Each row has a name. Each piece below is followed by the name of the row it came from, unless a question asks for something else. Each question is about the rows just above it. Places in a row count from 1.

[59, 220, 42, 49, 61, 58, 61, 224, 235, 61, 28, 23, 182, 220, 197, 176, 38, 163, 105]  z780
[42, 61, 176, 106, 61, 61, 23, 38, 49, 197, 28, 220, 182, 59, 235, 220, 224, 163, 58]  z717
[237, 46, 153, 60, 151, 146, 178, 208, 137, 159, 170, 190, 92, 49, 40, 102, 202, 38, 203]  z833
Row and place of [151] in the named rows:	z833, 5
Row and place of [102] in the named rows:	z833, 16
Which row holds these entries in another order? [23, 105, 220, 38, 224, 28, 220, 61, 176, 42, 58, 61, 59, 163, 61, 235, 197, 182, 49]	z780

[220, 161, 218, 222, 215, 60, 38, 67, 196, 160, 50, 137, 107, 33] -> z114
[154, 180, 166, 148, 180, 161, 113, 208, 192, 199, 49, 69, 63, 89] -> z627
[77, 185, 25, 68, 145, 70, 154, 64, 189, 83, 39, 136, 76, 53] -> z377
[53, 77, 39, 70, 68, 209, 154, 25, 76, 83, 64, 145, 189, 185] -> z5
[53, 77, 39, 70, 68, 209, 154, 25, 42, 83, 80, 145, 189, 185] -> z680
[160] is at row and place	z114, 10
Row and place of [63] in the named rows:	z627, 13
Put [185, 68, 64, 83, 70, 154, 53, 39, 145, 77, 189, 76, 25, 209] back in order: which row is it?	z5
[215] is at row and place	z114, 5
[137] is at row and place	z114, 12

[106, 169, 242, 136, 92, 128, 154] : z853
[169, 92, 243, 128, 154, 136, 106] : z790
[136, 154, 128, 244, 106, 92, 169] : z801
Put [106, 136, 154, 128, 243, 92, 169] back in order: which row is it?	z790
Put [242, 154, 169, 106, 136, 128, 92] back in order: which row is it?	z853
Put [154, 136, 106, 169, 92, 243, 128] back in order: which row is it?	z790
[92, 106, 128, 136, 154, 169, 243] is which row reordered?	z790
Row and place of [243] in the named rows:	z790, 3

[172, 108, 155, 77, 178, 84, 215, 108, 132, 111, 184, 62, 167, 160, 59, 178, 117, 184, 139, 178, 173, 85, 111, 182, 209, 59, 232, 130, 113, 165, 104, 195, 147, 136]  z613
[80, 199, 143, 80, 79, 73, 167, 76, 200, 188, 145, 76, 156, 125, 55, 164, 159, 16, 205, 110, 152, 125, 84, 60, 68, 75, 143, 88, 132, 56, 106, 140, 121, 147]  z463
[60, 145, 73, 76, 110, 159, 125, 125, 88, 205, 167, 152, 143, 84, 147, 80, 132, 80, 143, 55, 76, 164, 121, 75, 156, 199, 188, 79, 140, 106, 199, 16, 56, 68]  z929
[54, 134, 125, 93, 108, 164, 56, 133, 65, 192, 128, 183, 99, 76, 128, 108, 158, 100, 149, 109, 52, 149, 116, 110, 140, 147, 160, 26, 171, 131, 154, 75, 48, 99]  z972
[209, 111, 155, 173, 147, 85, 178, 215, 184, 59, 104, 84, 139, 184, 108, 160, 111, 165, 113, 178, 195, 108, 136, 172, 117, 59, 77, 132, 130, 167, 62, 231, 182, 178]  z779
[60, 145, 73, 76, 110, 159, 125, 125, 88, 205, 167, 152, 143, 84, 147, 80, 132, 80, 143, 55, 76, 164, 121, 75, 156, 199, 188, 79, 140, 106, 199, 16, 56, 68] is in which row?	z929
Which row holds these entries in another order? [75, 156, 199, 188, 79, 140, 106, 199, 16, 56, 68, 60, 145, 73, 76, 110, 159, 125, 125, 88, 205, 167, 152, 143, 84, 147, 80, 132, 80, 143, 55, 76, 164, 121]	z929
Which row holds these entries in another order? [108, 111, 111, 84, 77, 173, 117, 130, 147, 195, 59, 132, 182, 231, 113, 136, 85, 104, 172, 160, 215, 139, 165, 108, 62, 178, 59, 184, 178, 155, 178, 167, 209, 184]	z779

[157, 98, 118, 108, 168, 98, 128, 167, 129, 137, 126, 95, 185, 119, 135, 120, 126, 106, 110, 110, 137, 131, 205, 145, 168, 167, 173, 96, 132, 136, 134, 141, 126, 143, 178, 90, 171, 66, 208, 139, 153, 131, 134, 134, 160, 84, 93, 150, 107, 174, 116, 121, 41]  z608
[156, 98, 118, 108, 168, 98, 128, 120, 129, 137, 126, 95, 185, 119, 135, 120, 126, 106, 110, 106, 137, 131, 205, 145, 168, 167, 173, 96, 132, 136, 134, 141, 126, 143, 178, 90, 171, 66, 208, 139, 153, 131, 134, 134, 160, 84, 93, 150, 107, 174, 116, 121, 41]  z851
[137, 141, 131, 107, 95, 120, 153, 134, 129, 168, 145, 84, 171, 150, 96, 134, 205, 121, 41, 143, 126, 137, 174, 173, 138, 110, 167, 66, 134, 157, 116, 132, 119, 93, 160, 167, 136, 126, 135, 178, 128, 168, 131, 126, 98, 106, 108, 185, 208, 118, 98, 90, 110]  z137
[134, 143, 174, 157, 134, 120, 90, 139, 93, 131, 134, 66, 96, 110, 84, 110, 168, 116, 141, 118, 160, 153, 168, 98, 131, 95, 136, 145, 121, 126, 129, 185, 126, 167, 137, 135, 137, 107, 150, 119, 167, 106, 128, 108, 171, 178, 126, 173, 41, 205, 132, 208, 98] is which row reordered?	z608
Where do [157, 98, 118, 108, 168, 98, 128, 167, 129, 137, 126, 95, 185, 119, 135, 120, 126, 106, 110, 110, 137, 131, 205, 145, 168, 167, 173, 96, 132, 136, 134, 141, 126, 143, 178, 90, 171, 66, 208, 139, 153, 131, 134, 134, 160, 84, 93, 150, 107, 174, 116, 121, 41] appear?	z608
[41, 121, 116, 174, 107, 150, 93, 84, 160, 134, 134, 131, 153, 139, 208, 66, 171, 90, 178, 143, 126, 141, 134, 136, 132, 96, 173, 167, 168, 145, 205, 131, 137, 110, 110, 106, 126, 120, 135, 119, 185, 95, 126, 137, 129, 167, 128, 98, 168, 108, 118, 98, 157] is which row reordered?	z608
[137, 141, 131, 107, 95, 120, 153, 134, 129, 168, 145, 84, 171, 150, 96, 134, 205, 121, 41, 143, 126, 137, 174, 173, 138, 110, 167, 66, 134, 157, 116, 132, 119, 93, 160, 167, 136, 126, 135, 178, 128, 168, 131, 126, 98, 106, 108, 185, 208, 118, 98, 90, 110] is in which row?	z137

[130, 161, 156, 156, 110, 115, 114]  z523
[161, 102, 96, 97, 164, 180, 129]  z766
[169, 90, 87, 95, 169, 176, 120]  z298
[180, 96, 102, 160, 97, 129, 164]  z636
[161, 102, 96, 97, 164, 180, 174]  z862
[169, 90, 87, 95, 169, 176, 177]  z287
[102, 183, 165, 141, 157, 162, 129]  z621
Where in the named rows is [177]?	z287, 7
Which row holds these entries in another order? [96, 97, 102, 129, 161, 164, 180]	z766

[120, 124, 119, 150, 154, 114, 109, 109, 152, 76, 160, 148, 120, 158, 128, 168, 152]  z512
[147, 144, 158, 163, 137, 158, 154, 159, 112, 108, 109, 122, 171, 98, 163, 114, 124]  z744
[169, 163, 183, 157, 121, 185, 179, 182, 91, 86, 86, 102, 180, 86, 165, 90, 103]  z273
[140, 140, 159, 175, 141, 152, 151, 158, 115, 102, 111, 123, 177, 91, 172, 113, 128]  z999
[154, 114, 109, 109, 168, 160, 128, 148, 124, 120, 166, 150, 158, 152, 119, 120, 152]  z336
[171, 111, 157, 98, 107, 174, 102, 134, 164, 124, 143, 170, 112, 169, 105, 107, 146]  z829
[204, 198, 183, 74, 89, 196, 174, 146, 94, 164, 123, 80, 67, 213, 179, 130, 77]  z888
[120, 124, 119, 150, 154, 175, 109, 184, 152, 165, 160, 148, 120, 158, 128, 168, 152]  z528
[106, 111, 103, 156, 164, 97, 93, 98, 165, 175, 172, 161, 120, 159, 131, 181, 166]  z449
[174, 171, 164, 107, 111, 169, 157, 143, 112, 146, 124, 105, 107, 170, 98, 133, 102]  z654
[144, 144, 134, 127, 136, 138, 126, 119, 135, 169, 151, 130, 102, 176, 109, 159, 132]  z402
Put [150, 76, 128, 148, 120, 152, 124, 119, 109, 152, 114, 158, 160, 154, 109, 120, 168] back in order: which row is it?	z512
[152, 168, 128, 158, 120, 148, 160, 165, 152, 184, 109, 175, 154, 150, 119, 124, 120] is which row reordered?	z528
[102, 133, 98, 170, 107, 105, 124, 146, 112, 143, 157, 169, 111, 107, 164, 171, 174] is which row reordered?	z654
Row and place of [77] in the named rows:	z888, 17

[125, 159, 56, 174, 73, 135, 125, 65, 130, 148] : z275
[159, 65, 96, 174, 136, 125, 130, 56, 125, 73] : z304
[128, 156, 76, 145, 128, 128, 93, 73, 139, 84] : z777
[125, 159, 56, 174, 73, 135, 125, 65, 130, 96] : z918
[117, 128, 90, 128, 128, 72, 178, 222, 146, 184] : z722
Which row holds these entries in another order? [125, 65, 130, 148, 125, 159, 56, 174, 73, 135]	z275
Put [174, 125, 96, 125, 56, 73, 65, 130, 159, 135] back in order: which row is it?	z918

[128, 128, 126, 129, 129, 131, 128, 130, 125, 129, 126, 130, 130, 124, 132, 126, 128]  z702
[145, 148, 120, 71, 107, 124, 115, 97, 140, 185, 159, 120, 52, 214, 55, 164, 116]  z7
[127, 128, 129, 129, 131, 126, 128, 126, 132, 126, 129, 127, 126, 131, 127, 130, 130]  z222
Row and place of [116] in the named rows:	z7, 17
Row and place of [52] in the named rows:	z7, 13

[135, 140, 143, 114, 135, 128, 130, 137, 133, 130, 136, 126] : z591
[127, 207, 166, 108, 158, 173, 94, 117, 144, 136, 156, 90] : z160
[167, 132, 189, 146, 148, 95, 93, 142, 156, 105, 165, 125] : z875
[142, 196, 153, 108, 133, 126, 48, 94, 149, 92, 191, 51] : z872
[140, 116, 208, 136, 208, 107, 145, 109, 198, 132, 144, 143] : z845
[94, 188, 83, 105, 107, 198, 112, 113, 97, 144, 125, 91] : z277
[120, 45, 141, 125, 169, 81, 223, 128, 149, 150, 76, 192] : z582
[138, 80, 132, 105, 122, 142, 165, 181, 113, 145, 104, 193] : z618
[126, 51, 134, 142, 92, 94, 48, 149, 196, 158, 153, 191] : z505
[136, 109, 149, 143, 152, 108, 137, 134, 153, 135, 132, 141] : z585
[129, 119, 100, 125, 94, 163, 110, 158, 105, 124, 140, 137] : z417
[129] is at row and place	z417, 1
Row and place of [122] in the named rows:	z618, 5
Put [51, 191, 92, 149, 94, 48, 126, 133, 108, 153, 196, 142] back in order: which row is it?	z872
Which row holds [135, 140, 143, 114, 135, 128, 130, 137, 133, 130, 136, 126]?	z591
Where do [126, 51, 134, 142, 92, 94, 48, 149, 196, 158, 153, 191] appear?	z505

[189, 102, 118, 209, 194] = z964
[100, 131, 115, 80, 158] = z13
[121, 158, 152, 120, 170] = z810
[216, 153, 123, 226, 115] = z586
[63, 26, 93, 140, 66] = z383
[115, 159, 100, 131, 80] = z838
[164, 175, 144, 232, 99] = z52
[42, 173, 114, 52, 104] = z721
[114, 108, 27, 156, 102] = z497
[66, 141, 93, 63, 26] = z180
[37, 187, 63, 79, 71] = z472
Put [158, 100, 131, 115, 80] back in order: which row is it?	z13
Which row holds these entries in another order? [66, 140, 93, 26, 63]	z383
[152] is at row and place	z810, 3
Where in the named rows is [159]?	z838, 2
[209] is at row and place	z964, 4
Where do [114, 108, 27, 156, 102] appear?	z497
[52] is at row and place	z721, 4

[51, 124, 156, 103, 99, 168, 173, 114, 134, 154, 116, 128, 196, 72] -> z91
[176, 89, 163, 158, 37, 68, 194, 125, 79, 97, 214, 119, 161, 145] -> z44
[130, 219, 174, 195, 140, 219, 158, 104, 71, 159, 179, 164, 51, 114] -> z226
[130, 219, 164, 51, 105, 169, 219, 71, 158, 140, 179, 114, 174, 159] -> z487
[82, 38, 88, 137, 175, 107, 213, 197, 162, 169, 149, 201, 178, 152] -> z774
[194, 213, 179, 80, 61, 138, 109, 199, 217, 191, 94, 115, 139, 153] -> z217
[120, 172, 165, 50, 200, 66, 203, 61, 220, 77, 50, 85, 217, 143] -> z644
[169, 214, 89, 91, 175, 57, 80, 136, 80, 186, 52, 216, 206, 63] -> z786
[123, 220, 166, 194, 179, 189, 150, 150, 138, 63, 105, 90, 213, 86] -> z695
[120, 172, 165, 50, 200, 66, 203, 61, 220, 77, 50, 85, 217, 202] -> z657
Which row holds these entries in another order? [51, 71, 105, 114, 130, 140, 158, 159, 164, 169, 174, 179, 219, 219]	z487
Where in the named rows is [109]?	z217, 7

[104, 211, 86, 149, 149, 52, 105, 175, 141, 236, 208, 160, 127, 128, 128, 128]  z602
[104, 104, 86, 149, 149, 52, 105, 175, 229, 106, 168, 98, 156, 163, 47, 229]  z646
[104, 211, 86, 149, 149, 52, 105, 175, 141, 236, 208, 160, 85, 107, 55, 115]  z564
The row with [104, 211, 86, 149, 149, 52, 105, 175, 141, 236, 208, 160, 85, 107, 55, 115] is	z564
Row and place of [107] in the named rows:	z564, 14
Where in the named rows is [163]?	z646, 14

[152, 231, 150, 160, 149, 155, 158, 180, 127, 120, 199, 161, 147, 158, 206] = z97
[140, 117, 133, 146, 160, 100, 88, 114, 227, 195, 91, 131, 113, 131, 80] = z795
[128, 45, 123, 125, 159, 114, 67, 32, 159, 152, 72, 126, 114, 126, 24] = z367
[99, 195, 102, 93, 97, 92, 181, 207, 118, 128, 166, 97, 165, 97, 211] = z430
[166] is at row and place	z430, 11
Row and place of [147] in the named rows:	z97, 13
[181] is at row and place	z430, 7
Put [227, 131, 80, 114, 160, 133, 195, 131, 113, 146, 91, 100, 140, 88, 117] back in order: which row is it?	z795

[143, 147, 131, 163, 139, 143, 142, 136, 139, 163, 144, 171, 181]  z925
[141, 212, 156, 149, 139, 146, 135, 160, 154, 139, 143, 169, 151]  z82
[141, 212, 146, 156, 160, 135, 149, 169, 155, 151, 143, 139, 139]  z179
[139, 181, 144, 171, 142, 137, 163, 131, 143, 163, 139, 147, 143]  z645
Put [139, 139, 141, 212, 146, 156, 160, 135, 149, 169, 155, 151, 143] back in order: which row is it?	z179
Which row holds these entries in another order? [139, 139, 143, 151, 155, 169, 149, 135, 160, 156, 146, 212, 141]	z179
Which row holds these entries in another order? [131, 137, 139, 139, 142, 143, 143, 144, 147, 163, 163, 171, 181]	z645

[72, 214, 49, 26] : z831
[73, 214, 26, 49] : z572
[118, 239, 45, 202] : z176
[121, 241, 34, 202] : z963
[46, 46, 170, 63] : z90
[45] is at row and place	z176, 3
Row and place of [34] in the named rows:	z963, 3
[49, 73, 26, 214] is which row reordered?	z572
Where in the named rows is [241]?	z963, 2
Which row holds these entries in another order? [72, 49, 26, 214]	z831

[137, 139, 163, 134, 148, 142, 158] : z63
[133, 164, 137, 151, 150, 138, 136] : z761
[137, 138, 164, 136, 150, 133, 150] : z581
[139, 133, 157, 133, 148, 140, 158] : z500
[140, 148, 158, 142, 149, 149, 152] : z694
[135, 143, 143, 140, 158, 145, 160] : z789
[136, 143, 154, 159, 149, 147, 166] : z72
[144, 145, 231, 148, 167, 133, 180] : z124
[135] is at row and place	z789, 1
[136, 143, 147, 149, 154, 159, 166] is which row reordered?	z72
find: [137, 138, 164, 136, 150, 133, 150]	z581
[159] is at row and place	z72, 4
[133, 150, 137, 138, 164, 136, 150] is which row reordered?	z581

[152, 17, 73, 74, 42, 124, 194, 129, 119, 216, 160, 225, 135] -> z752
[152, 203, 73, 74, 42, 124, 194, 129, 154, 216, 160, 225, 135] -> z784
[49, 126, 129, 51, 38, 21, 108, 112, 29, 226, 201, 233, 84] -> z12
[124, 129, 135, 153, 73, 160, 17, 194, 42, 74, 216, 225, 119] -> z162
[17, 42, 73, 74, 119, 124, 129, 135, 152, 160, 194, 216, 225] is which row reordered?	z752
Put [124, 153, 160, 129, 42, 119, 216, 73, 135, 225, 74, 194, 17] back in order: which row is it?	z162
Row and place of [226] in the named rows:	z12, 10
Row and place of [233] in the named rows:	z12, 12

[205, 75, 156, 137, 126]  z914
[46, 132, 113, 140, 102]  z688
[40, 140, 133, 46, 113]  z535
[167, 111, 41, 151, 172]  z878
[205, 75, 92, 137, 126]  z857
[46, 113, 40, 140, 133] is which row reordered?	z535
[111, 41, 167, 151, 172] is which row reordered?	z878
Row and place of [41] in the named rows:	z878, 3

[76, 150, 115, 231, 106, 107, 98, 138, 103, 163, 174] : z611
[155, 181, 113, 140, 116, 173, 62, 106, 117, 122, 146] : z894
[157, 110, 145, 146, 113, 126, 139, 113, 128, 128, 159] : z231
[164, 230, 76, 232, 103, 106, 107, 98, 141, 115, 150] : z655
[150, 164, 106, 138, 115, 107, 231, 103, 76, 98, 174] : z184
[174, 92, 95, 235, 117, 45, 168, 120, 171, 141, 153] : z111
[106, 74, 135, 144, 99, 165, 139, 100, 179, 118, 149] : z607
Which row holds these entries in another order? [150, 115, 141, 98, 107, 106, 103, 232, 76, 230, 164]	z655
[98, 231, 174, 107, 164, 115, 76, 150, 103, 106, 138] is which row reordered?	z184
find: [164, 230, 76, 232, 103, 106, 107, 98, 141, 115, 150]	z655
Row and place of [140] in the named rows:	z894, 4

[15, 167, 219, 118, 211, 161, 128, 83, 101, 235, 74, 133, 115, 109, 141, 118, 69, 194, 184, 221, 180, 15, 193, 121] -> z854
[94, 30, 107, 171, 205, 56, 194, 138, 224, 156, 176, 51, 51, 63, 216, 173, 243, 20, 55, 67, 193, 66, 184, 218] -> z93
[15, 167, 219, 235, 211, 161, 128, 83, 101, 235, 74, 133, 115, 109, 141, 118, 69, 194, 184, 144, 98, 72, 121, 133] -> z527
[115, 15, 101, 15, 167, 180, 221, 133, 118, 193, 74, 128, 69, 184, 219, 109, 121, 211, 141, 194, 118, 161, 83, 236] -> z279
[94, 63, 171, 205, 184, 67, 56, 30, 52, 66, 193, 243, 51, 156, 194, 173, 224, 107, 138, 216, 55, 20, 176, 218] -> z125
[22, 67, 223, 186, 173, 171, 179, 21, 122, 121, 225, 195, 85, 168, 149, 35, 73, 80, 209, 200, 29, 197, 50, 188] -> z982
Row and place of [195] in the named rows:	z982, 12
Which row holds these entries in another order? [243, 51, 156, 194, 173, 224, 107, 138, 216, 55, 20, 176, 218, 94, 63, 171, 205, 184, 67, 56, 30, 52, 66, 193]	z125
Row and place of [80] in the named rows:	z982, 18
Put [243, 184, 224, 171, 218, 138, 193, 194, 56, 55, 173, 52, 30, 20, 66, 205, 107, 67, 51, 176, 156, 216, 94, 63] back in order: which row is it?	z125
[109, 141, 118, 69, 194, 184, 144, 98, 72, 121, 133, 15, 167, 219, 235, 211, 161, 128, 83, 101, 235, 74, 133, 115] is which row reordered?	z527
[109, 118, 121, 69, 180, 193, 83, 128, 211, 15, 221, 194, 219, 115, 184, 161, 74, 167, 141, 118, 101, 15, 133, 235] is which row reordered?	z854

[180, 123, 96, 196]  z314
[179, 112, 66, 128]  z344
[112, 67, 127, 179]  z258
Row and place of [180] in the named rows:	z314, 1
Which row holds these entries in another order? [67, 112, 127, 179]	z258
Row and place of [96] in the named rows:	z314, 3
Put [127, 179, 112, 67] back in order: which row is it?	z258
Where in the named rows is [127]?	z258, 3

[146, 106, 117, 111, 124, 131, 137, 92, 107, 111, 148, 132, 132, 112, 111, 108, 149, 131, 107, 115, 127, 92, 117, 135, 126, 132, 158, 134, 148, 189, 150, 154, 174, 139, 147, 122, 126, 151, 109, 139, 138, 124, 145, 155, 102, 130, 110, 131, 99, 119] : z720
[138, 148, 118, 122, 114, 120, 145, 101, 142, 118, 134, 103, 125, 103, 147, 134, 140, 123, 126, 172, 129, 133, 143, 134, 134, 102, 118, 128, 123, 127, 162, 142, 132, 119, 125, 163, 171, 119, 105, 137, 112, 117, 126, 126, 123, 115, 112, 127, 99, 125] : z806
[143, 121, 96, 125, 109, 113, 118, 107, 130, 153, 148, 121, 147, 129, 144, 131, 100, 146, 122, 148, 110, 155, 138, 130, 122, 117, 132, 144, 126, 153, 155, 130, 130, 147, 132, 139, 161, 136, 82, 166, 131, 137, 127, 131, 125, 127, 93, 100, 116, 124] : z81
[141, 164, 138, 126, 130, 122, 126, 108, 136, 127, 121, 109, 149, 102, 148, 139, 139, 164, 147, 124, 91, 131, 131, 132, 122, 121, 127, 122, 118, 130, 162, 138, 134, 116, 113, 160, 156, 127, 88, 143, 126, 129, 144, 134, 134, 129, 102, 120, 106, 116] : z658
[160, 138, 123, 130, 127, 136, 123, 86, 136, 95, 140, 96, 172, 106, 159, 133, 113, 176, 92, 169, 127, 158, 129, 153, 137, 96, 108, 88, 139, 115, 150, 123, 142, 104, 102, 156, 148, 138, 91, 139, 96, 113, 151, 127, 112, 129, 124, 121, 99, 129] : z123
[140, 130, 120, 132, 122, 125, 130, 110, 131, 125, 131, 116, 143, 116, 137, 127, 128, 140, 118, 140, 116, 133, 126, 134, 130, 118, 131, 122, 134, 137, 141, 134, 133, 123, 126, 134, 142, 130, 112, 136, 122, 125, 134, 128, 118, 131, 119, 126, 114, 123] : z782
[158, 90, 95, 120, 120, 124, 134, 76, 100, 114, 159, 132, 148, 104, 107, 103, 146, 125, 92, 116, 115, 90, 107, 143, 124, 129, 180, 142, 161, 218, 155, 179, 187, 155, 164, 113, 131, 170, 95, 152, 152, 135, 154, 162, 84, 122, 97, 135, 82, 117] : z4
find: [143, 121, 96, 125, 109, 113, 118, 107, 130, 153, 148, 121, 147, 129, 144, 131, 100, 146, 122, 148, 110, 155, 138, 130, 122, 117, 132, 144, 126, 153, 155, 130, 130, 147, 132, 139, 161, 136, 82, 166, 131, 137, 127, 131, 125, 127, 93, 100, 116, 124]	z81
[76, 82, 84, 90, 90, 92, 95, 95, 97, 100, 103, 104, 107, 107, 113, 114, 115, 116, 117, 120, 120, 122, 124, 124, 125, 129, 131, 132, 134, 135, 135, 142, 143, 146, 148, 152, 152, 154, 155, 155, 158, 159, 161, 162, 164, 170, 179, 180, 187, 218] is which row reordered?	z4

